128 stands for zero in the data rows.
Some points, one per row:
[143 147 133 138 147 163 160 117 136  95  89 145 140 117 127 137 126 153
 131 120 122 137  98 162 123 143 162 131 131 146 117 124 141]
[175 148 118 138 134 117 100 137 120 108 113 147 127 130 130 139 143 155
 153 101 120 154 102 121 126 134 132 134 140 129 152 123 110]
[106 123 146  69  86  78 131 112 104 213 201  93 107 145 134 115  72 116
 114 173 152  89 155  93 180  65  72 134  73 136 106 178 140]
[171 167  82  94 102  91 223  58  53 147  50 150 211  59 164  14   0 208
  46 251 122 113 109 104 153 169  91 205 170  45   0  64 153]
[124 145 105 126 144 150 170 143 131  80 109 124 137 123 106 152 135 130
 132 100 129 157 111 177 134 126 151 128 108 158 127 136 140]
[110 112 130  74  99 100 119 133 100 242 188  67 132 114 136 131 136 130
 101 131 149  92 142  84 143 120  71 155 123  91 111  97  90]
[133 132 145 138 132 137  61 150 157 155 162 144 113 146 119 118 147 113
 155 138 123 150 139 105 114 134 100 121 153 117 156 122 113]
[ 74  91 100  31 106 113  80 153 164 255 209  58 110  84 121  92 201  83
 159 144 156 102 184 114 153  89  40 117  83 157 163 192 104]
[121 108 129  84 114  73 213  85  83 145  97 136 128 121 175  93  47 205
  64 196 135 102 116 135 172 116 138 135 105 100  38  83 152]
[130 124 136 155 131 125 120 150 140 136 128 129 129 139 140 116 144 146
 133 113  99 141 133 117 119 136 118 138 142 124 129 104 120]
[121 161 122 141 131 138  96 132 146 110 113 123 135 131 105 108 134 130
 143 102 134 145 130 119 102 143 128 114 138 137 159 128 128]
[107 132 130  95  84 116 169 131 132 159 150  90 119 104 139 145 108 126
  99 162 149 103 131 122 146  84 128 119  94 140 105 151 150]
Here are 10 more points, each followed by its number:
[142 136 129 152 131 149 119 127 110 113 142 142 135 149 115 109 104 143
 123 151 129 146 136 124 129 132 145 133 168 122 100 124 144] 0
[180 154 145 183 164 149  60 113 139  70 108 142 144 157  86 141 156 115
 154  95 105 176 125 126  75 150 141 130 181 122 163 130 122] 1
[140 134 141 151 167 129  76 137 139 110 125 153 161 145 110 121 125 131
 112 113 140 134 125 118 106 168 115 157 150 141 129 102 116] 2
[144 129 143 143 151 142 156 121 118  97 113 141 118 137 119 132 109 141
 143 117 128 158 128 145 141 120 142 117 133 127 116 143 133] 3
[140 115 107 113 123 114 128 155 128 150 132 110 154 112 135 118 125 119
 117 121 120 108 129 105 154 117 106 143 113 120 129 115 114] 4
[113 154 114 147 185 200 206 135 136  58  64 140 143  91 100 130 167  93
 136  42 107 166  93 202 110 155 163 130  97 200 164 136 156] 5
[136 124 122 144 138 151 167 138 152  93 109 105 134 101 102 159 157 103
 133  90 115 144 121 157 125 126 170 103 107 171 167 143 139] 6
[129 140 136 109 134  94  80 126 146 165 167 132 119 120 133 136 137 117
 156 137 135 104 154  91 132 104  96 117 131 111 146 121 124] 7
[140 107 152 136 111  87 243  93 167 128 114 129  56 149 114 136 122 111
 137 148 114  90  88 208 148 111 165  95  56 146 133 159 175] 8
[106 108 102 114  55  96   0 162  98 255 216 124 192 141 127  29 143 142
 111 177 105 137 204   1  85 148   8 166 166  27 121  91  69] 9
Which three of these numbered points are nearest to each point below by angle, seen from the average point of the first points? Their numbers follow each, nearest first.
[132 109 136 113 112 112 108 104 115 148 120 140 152 123 143 122 126 151
 107 141 120 132 143  93 126 144 135 142 122 117 122  93 133] > 2 1 9
[166 122 169 148 121 105 125 112 108 148 144 159 100 134 187 101 123 165
 115 156 161 137 125 119 153 150 138 162 143  67  46  90 138] > 0 2 3
[106  59  65  84  58  66 141 181  93 183 135  95 241 125 182  84 160 154
  66 104 159  29 125  78 156 153 129 147 142  96  99  78 120] > 4 9 2
[120 132 149 139 137 100 133 147 144 124 100 120  83 123 142 178 174 106
 144  81 111 118 123 137 118 127 140 124  87 161 166 132 137] > 6 5 8
[141 165 126 141 100 130  96 101  76 131 116 159 117 155  81 110  70 152
 120 157 119 165 120 103 111 124 117 153 186  76  74 157 101] > 0 1 3
[108  98 122  98 114  81 128 130 156 181 198 112  91 130 126 158 133  81
 140 145 120  96 149 115 140 101  88 122  95 113 140 150 127] > 7 8 4
[130 145 104 136 126 158 159 127 103 139 143 115 149 121 126  96  96 144
 116 126 138 141 108 131 127 149 125 121 142 109 109 136 133] > 0 3 5
[ 65 119 136  62 116  48 255  68 138 105 119  93  21  77 164 197  45  81
 103 159 139 115 155 200 204  66 178 116  20 165  97 178 196] > 8 6 3
[121  90 110 118 101 132 159 140  76 133 103 141 212 109 165  79 121 222
 107  96 131 123  87 112 150 157 139 139  99 105  94  96 117] > 4 5 2
[151 169 118 192 186 150  81 151 148  85  72 155 141 153 127 114 156 179
 122  92 100 170 114  97 105 182 114 126 155 142 130  95  89] > 2 1 0
[147 136 145 143 144 129 107 129 127 129 124 137 121 144 118 132 134 142
 135 132 123 131 132 134 124 119 125 129 124 119 142 122 130] > 1 2 3
[ 94 134 120 102 114 113 148 136 143 126 131  98 127 104 110 151 142  99
 121 101 125 124 131 140 136 115 134 115  81 151 138 147 139] > 6 5 8
[142 124  88 112  35 118  79  97  37 213 185 146 194 159 147   7  47 204
  72 251 137 121 179  30 118 173  61 154 214  14   7  95  99] > 9 0 2
[131 135 137 113 115 108 236  77 138 113  89 133 107 108 174 174  92 141
  94 147 134  93 121 162 163 115 187 115  72 166 104 118 162] > 8 6 5
[122 132 139 131 134 153 137 141 136  98 129 118 107 133 134 133 134 138
 130 121 141 129 144 126 140 138 146 122 133 117 105 128 137] > 3 6 0
[153 151 146 237 164 212  14 149 129  61  37 195 179 151 141  84 146 196
 149  58 124 184 111  96  45 182 176 161 248  94 110  74 119] > 2 1 0
[149 131 171 102 123  79 213  85 116 147 101 136 118 120 183 115  83 171
  98 171 145  67 107 127 174  93 148 130  95 121  55 121 138] > 8 3 5
[107 110 136 106 135 111 127 117 137 157 155 124 122 121 128 133 137 102
 139 145 135 112 146 123 148 119 108 126 108 131 152 132 126] > 7 6 8
[128 132 151 132 126 119 140 128 128 108 124 126 112 132 135 130 130 135
 133 121 116 128 130 133 134 130 140 136 126 133 127 136 130] > 3 6 1
[115 117 121 113 116 110 106 137 140 177 164 122 128 134 135 126 133 116
 134 146 127 113 144 113 133 112  89 127 125 110 143 130 117] > 7 9 4
[ 53  96  98  54   1  57 145  62  63 239 241 143 109 176 121  41   0 154
  67 255 174  99 181  49 137 112   0 151 150  16   0 132 135] > 9 7 0
[173 121 117 131 140 120 215 100 129  82  51 160 162  86 142 142 139 175
  84  92 133 108  95 160 163 152 216 139  68 163 140  82 111] > 5 6 3
[126 134 101 111 144 128 167 153  91 114 131 128 133 107 125 127  98 114
 121 123 122 126 135 111 142 124 122 128 115 138 110 138 140] > 5 3 6
